One turn moves each row of this set onto another row. After a few examples, where does it send each row asked below?
sope: -0.22,-0.15,1.70,-0.99,-0.72,-1.20,0.69,-0.41,1.63,2.57,-2.38,0.52,0.32,-0.54,-1.54,0.63,0.29,-1.35,-3.49,3.28,-1.00,1.05,-1.21,0.15,0.37,-0.16,-1.71,-1.16,0.92,1.87,0.99
bikuv: -0.51,0.40,3.18,-3.28,-3.03,-3.46,-0.51,-0.36,2.46,0.35,-1.29,-1.88,2.57,-0.89,-1.05,0.17,0.91,-3.38,-2.70,2.50,-0.30,0.30,-2.56,-0.08,1.25,-0.71,-0.70,1.29,0.99,1.82,0.34
gatu: -1.07,0.18,3.44,-2.05,-2.32,-2.25,-1.21,0.90,-0.69,0.32,1.01,-1.27,1.80,-1.10,-0.97,0.14,0.07,-3.82,-0.28,2.45,2.12,-1.20,-2.06,-2.11,0.32,-0.71,-0.43,1.77,0.90,1.41,0.92
nunor: -1.86,1.56,1.73,-1.95,-1.49,-2.59,-3.38,-0.03,0.09,0.41,0.39,-0.25,2.62,0.02,-1.44,0.64,-2.32,-3.22,-1.37,2.90,0.85,0.68,-1.29,-1.25,-0.34,-1.34,0.32,0.26,1.74,2.15,-0.50
nofe: 0.92,2.71,2.10,-1.09,-0.70,-1.75,-0.42,-0.38,-0.01,1.00,-0.29,-2.36,0.77,-0.30,-1.40,1.47,-1.50,-2.76,-2.69,0.52,0.08,-0.67,-2.88,-0.95,0.82,-1.19,0.44,1.36,-1.81,2.02,0.79
dumus: -0.68,2.16,0.55,-1.25,-1.32,-2.83,1.57,1.93,-0.03,0.88,-0.59,-0.98,0.25,0.06,-2.55,0.81,0.78,-1.96,-2.12,1.62,0.28,2.33,-2.89,-0.07,-0.41,-0.75,-0.99,0.42,-0.63,0.23,-0.36
vudak: -1.31,-0.05,3.40,-0.05,0.04,0.24,-0.87,-0.85,0.01,1.74,0.83,0.97,0.34,-1.51,-0.75,0.02,0.18,-1.46,0.51,1.32,0.34,0.21,-1.30,-1.04,0.30,-0.55,-2.41,-0.85,0.82,1.14,0.89
Lale: -0.18,2.67,2.54,-1.38,0.19,-2.40,0.01,0.05,-0.54,1.39,0.21,-2.73,1.22,0.02,-2.38,1.69,-1.00,-2.55,-2.64,0.49,0.43,-0.27,-2.58,-0.62,0.98,-0.85,0.31,1.81,-1.73,1.80,-0.21
gile: -0.87,-0.31,3.48,-2.00,-2.00,-1.48,-0.45,-0.12,-0.06,0.34,0.91,-0.66,2.17,-1.53,-0.02,-0.24,0.14,-4.11,-0.40,1.32,1.57,-1.09,-1.82,-1.99,0.86,-0.58,-0.59,1.75,0.75,1.84,1.37
muga: -2.39,1.14,1.56,-1.13,-1.36,-2.39,-0.18,-0.16,0.16,2.41,1.85,-0.49,0.50,-0.60,-2.57,-1.13,-0.64,0.13,-2.06,2.59,0.57,1.44,-0.71,0.12,-0.65,-0.26,-1.61,-1.30,2.03,0.91,-0.54
damor: -0.45,0.08,2.36,-1.55,-1.30,-1.20,-0.31,-1.26,2.51,1.62,-2.39,0.48,0.56,-0.68,-1.52,1.09,0.24,-0.81,-2.86,2.41,-0.35,1.36,-1.89,1.04,0.64,-0.03,-1.91,-0.67,1.75,2.08,1.05
tomi: -0.92,1.72,0.93,-0.48,-0.29,-0.47,2.81,-0.54,0.69,1.91,-0.42,-1.23,0.83,-2.20,-1.23,0.53,-1.51,-1.85,-2.03,1.87,-0.70,0.62,-2.30,-0.21,0.61,-1.03,-2.94,0.92,0.04,0.92,-0.51
maviv: 0.20,0.01,2.67,-2.71,-2.54,-3.74,-0.77,-0.51,1.96,0.27,-0.73,-2.36,1.94,-0.51,-2.10,0.42,0.74,-2.92,-3.56,3.57,-0.09,0.13,-2.43,-0.22,1.09,-1.01,-0.81,0.75,1.01,1.54,-0.25
vifug: -0.47,2.39,2.24,-1.76,0.10,-1.85,-0.40,-0.01,-0.43,0.02,-0.94,-2.45,1.19,0.45,-1.56,1.62,-1.14,-4.18,-1.90,1.01,0.37,-0.13,-2.80,-0.96,0.25,-0.48,0.01,2.34,-1.46,1.63,-0.54
liso: -2.38,1.39,1.34,-1.13,-0.89,-2.54,-0.61,0.00,-0.26,1.66,0.80,-0.29,0.05,-0.04,-2.43,-1.54,-0.07,-0.76,-1.58,2.65,1.05,1.89,-0.94,-0.01,-1.25,0.34,-1.08,-0.76,1.41,-0.13,-1.24
Kado: -0.26,0.19,2.20,-1.84,-0.04,-0.76,0.30,-1.53,1.76,1.20,-1.95,-0.33,0.61,-0.82,-2.54,0.95,0.04,-0.63,-3.06,2.53,-0.43,1.59,-1.87,0.85,0.89,0.07,-2.67,-0.68,1.01,1.69,0.04
Zomaz: -0.88,0.42,3.71,-2.26,-1.66,-2.07,-1.57,-0.76,0.31,-0.18,0.86,-1.07,2.50,-1.87,-0.54,0.06,-0.18,-3.35,0.33,0.83,2.18,-0.59,-1.89,-1.15,1.19,-0.86,-0.44,2.27,0.71,1.03,0.57
tuse: -0.06,2.06,0.03,-1.53,-2.09,-2.33,1.59,1.37,0.40,0.40,0.47,-0.27,0.70,-0.29,-2.15,0.14,0.64,-2.25,-2.23,1.47,-0.57,2.42,-2.83,-0.12,-0.17,-0.85,-0.71,0.05,-0.75,-0.19,0.43
buli: -0.76,-0.22,1.17,-1.17,-1.37,-0.68,0.08,-0.88,1.74,1.79,-2.61,1.14,-0.14,-0.64,-2.80,0.64,-0.27,-1.35,-3.17,2.02,-0.04,1.34,-2.03,0.33,0.54,-0.75,-1.56,-0.92,0.65,2.43,0.70
tebak: -2.06,2.36,3.43,-1.18,-0.05,-1.46,-2.43,-2.57,0.04,2.11,0.28,-2.15,1.45,-0.58,-1.49,-0.23,-1.74,-2.13,-1.63,1.38,1.50,-1.57,-0.59,-0.44,-0.16,0.16,-0.24,0.23,0.41,2.14,-0.71
Dite: -1.05,0.66,3.95,-2.35,-2.07,-2.38,-0.90,-1.20,0.32,0.90,1.50,-1.37,2.73,-1.63,-0.02,0.23,-0.43,-3.98,0.11,1.92,1.09,-0.48,-2.38,-1.46,0.11,-0.36,-0.75,1.47,0.81,1.00,0.98
Kome: -3.25,2.73,2.49,-1.18,-2.42,-0.68,-0.01,0.63,-0.13,1.22,0.27,1.00,0.38,-0.71,-0.35,0.17,-1.77,-2.51,-0.21,2.58,0.96,1.88,-1.92,-1.20,0.74,-0.98,-1.94,0.91,1.06,0.65,-1.06
Mogi: -2.37,1.24,3.45,-1.01,0.14,-0.71,-1.04,-2.11,0.11,1.59,1.89,-2.02,1.60,0.22,-1.62,0.62,-1.67,-1.09,-1.01,1.70,1.42,-0.59,-0.68,-0.91,-0.14,-0.06,-0.01,0.81,-0.24,1.93,-1.85
Suten: -1.30,1.65,3.80,-1.16,0.78,-0.87,-1.26,-1.84,-0.46,1.72,1.81,-2.55,1.96,-0.26,-1.37,0.82,-1.28,-1.27,-1.94,1.07,1.58,-1.06,-0.48,-0.18,-0.40,0.16,-0.60,0.00,0.24,1.41,-0.58
bokis: -0.97,2.35,0.50,-1.83,-1.72,-3.38,0.79,1.92,0.03,-0.24,-1.14,-0.50,-0.37,-0.32,-2.81,-0.14,1.10,-2.06,-2.28,2.33,-0.03,2.19,-2.31,-0.61,0.41,-0.52,-0.64,0.66,0.08,0.38,-0.24
rizu: 0.19,2.87,2.30,-1.18,0.00,-1.89,0.53,-0.08,-0.44,0.38,0.13,-3.02,0.82,-0.42,-1.06,1.92,0.04,-2.77,-1.73,1.38,0.75,0.27,-2.80,-0.94,1.00,0.04,-0.17,2.22,-1.61,1.43,-0.10
zigo: -1.45,0.18,3.04,-1.20,0.21,0.81,0.00,-0.38,-0.87,1.40,-0.32,1.10,0.19,-1.27,-1.35,0.85,-0.69,-1.29,-0.06,1.18,1.93,0.22,-1.48,-1.01,0.19,0.65,-2.41,0.33,0.79,1.48,1.34
novu: -0.53,0.42,1.95,-2.50,-0.81,-3.31,1.31,1.15,0.91,0.32,0.38,-1.17,3.02,-1.94,-1.54,-0.38,-0.48,-2.00,-1.38,3.42,-1.30,0.21,-0.62,-1.35,0.37,-0.63,-0.98,0.42,0.96,-0.88,0.72
tal: 0.31,0.71,0.13,-0.88,0.56,-2.54,-0.66,-1.32,1.16,0.98,-0.05,-2.40,3.07,-1.28,-2.21,1.01,-2.05,-2.61,-3.11,2.25,-0.68,-0.37,-1.73,-0.38,-0.54,-1.20,-0.81,0.48,0.87,2.53,0.36
Por: 1.24,0.22,0.96,-1.62,-0.25,-1.25,-0.96,1.51,-1.09,-0.35,-0.83,-1.03,2.12,-0.92,-0.16,-0.04,-1.61,-2.24,-1.31,1.96,1.21,0.94,-1.22,-2.06,0.62,-0.89,-0.27,0.53,-0.53,1.33,1.41
petu: -0.05,1.40,2.42,-2.52,-2.66,-3.75,-0.31,-1.32,2.83,0.81,-1.60,-1.43,1.75,-1.12,-2.16,0.98,0.27,-3.05,-2.50,2.99,0.13,0.42,-2.82,0.03,1.46,-0.62,-0.12,1.68,1.06,2.47,0.22
tana: -0.44,2.37,0.18,-1.85,-1.23,-3.52,0.71,1.95,-0.21,0.73,-0.87,-1.04,0.26,-0.52,-2.76,-0.13,0.10,-2.62,-3.19,1.97,-0.26,2.04,-2.96,0.02,-0.45,-0.58,-1.39,0.36,0.75,0.67,0.57
Kimu: -2.01,1.58,3.28,-1.37,0.77,-1.79,-1.85,-2.14,-0.70,1.94,1.51,-2.18,1.16,-0.13,-2.46,-0.65,-1.82,-1.43,-1.66,1.49,1.33,-0.87,-0.33,-0.69,0.01,0.32,-0.11,0.33,0.41,1.45,-1.02
sibe: -0.58,2.00,3.07,-0.14,0.32,-0.02,-2.08,-0.10,0.59,1.01,-1.70,-0.35,0.49,-1.05,-0.60,1.52,-1.12,-1.99,-1.78,1.90,2.86,0.87,-0.76,-0.31,1.35,-1.85,-1.24,0.14,0.64,2.63,-0.82
fos: -3.27,1.63,1.43,-1.80,-1.08,-2.33,-0.12,-0.77,0.80,1.56,0.80,0.37,1.23,-0.69,-2.12,-1.69,0.31,-1.34,-1.12,2.46,0.92,1.65,-0.34,0.27,-1.26,0.52,-1.40,-1.20,1.37,0.20,-0.88
gekuv: -1.51,-1.02,2.74,-0.93,-0.92,0.36,-0.46,-0.50,-0.54,1.81,0.67,1.02,0.85,-0.95,-0.63,-0.15,-0.84,-2.17,-0.45,0.79,0.87,0.28,-1.28,-0.84,-0.80,-0.57,-2.23,-0.86,0.47,1.08,1.10
mot: -2.71,0.75,1.69,-1.80,-0.78,-2.46,-1.35,0.05,-0.06,1.28,0.82,-0.10,0.39,-0.25,-3.10,-1.34,-0.23,-0.48,-2.57,2.15,0.60,0.98,0.16,0.38,-0.82,-0.31,-1.40,-1.69,1.81,0.40,-0.67
nalo: -0.02,0.70,2.09,-3.23,-2.36,-3.40,-0.08,-0.36,1.98,0.77,-1.99,-1.62,2.54,-0.71,-1.28,0.98,-0.05,-3.04,-3.57,2.52,1.03,0.26,-2.21,-0.08,1.33,-0.59,0.17,1.52,0.97,1.74,0.82
siv: -2.15,2.46,3.93,-1.09,-0.30,-1.99,0.51,-0.45,2.50,1.89,-0.20,-0.39,1.54,-1.96,-1.99,0.84,-0.14,-1.90,-1.89,3.37,0.36,0.21,0.15,0.53,1.26,-1.25,-1.84,-0.03,2.20,0.51,-1.26
mison: -0.90,-0.70,2.80,-0.45,-0.08,0.78,-0.33,-1.25,0.13,1.39,-0.13,1.41,-0.04,-1.19,-0.81,0.44,-0.37,-1.48,-0.36,1.13,1.38,-0.13,-1.25,-0.79,-0.03,0.10,-1.74,0.00,1.35,1.82,1.69

nalo moves to tana
Dite moves to rizu
And these:
Kimu moves to gile
tebak moves to gatu
nunor moves to Por

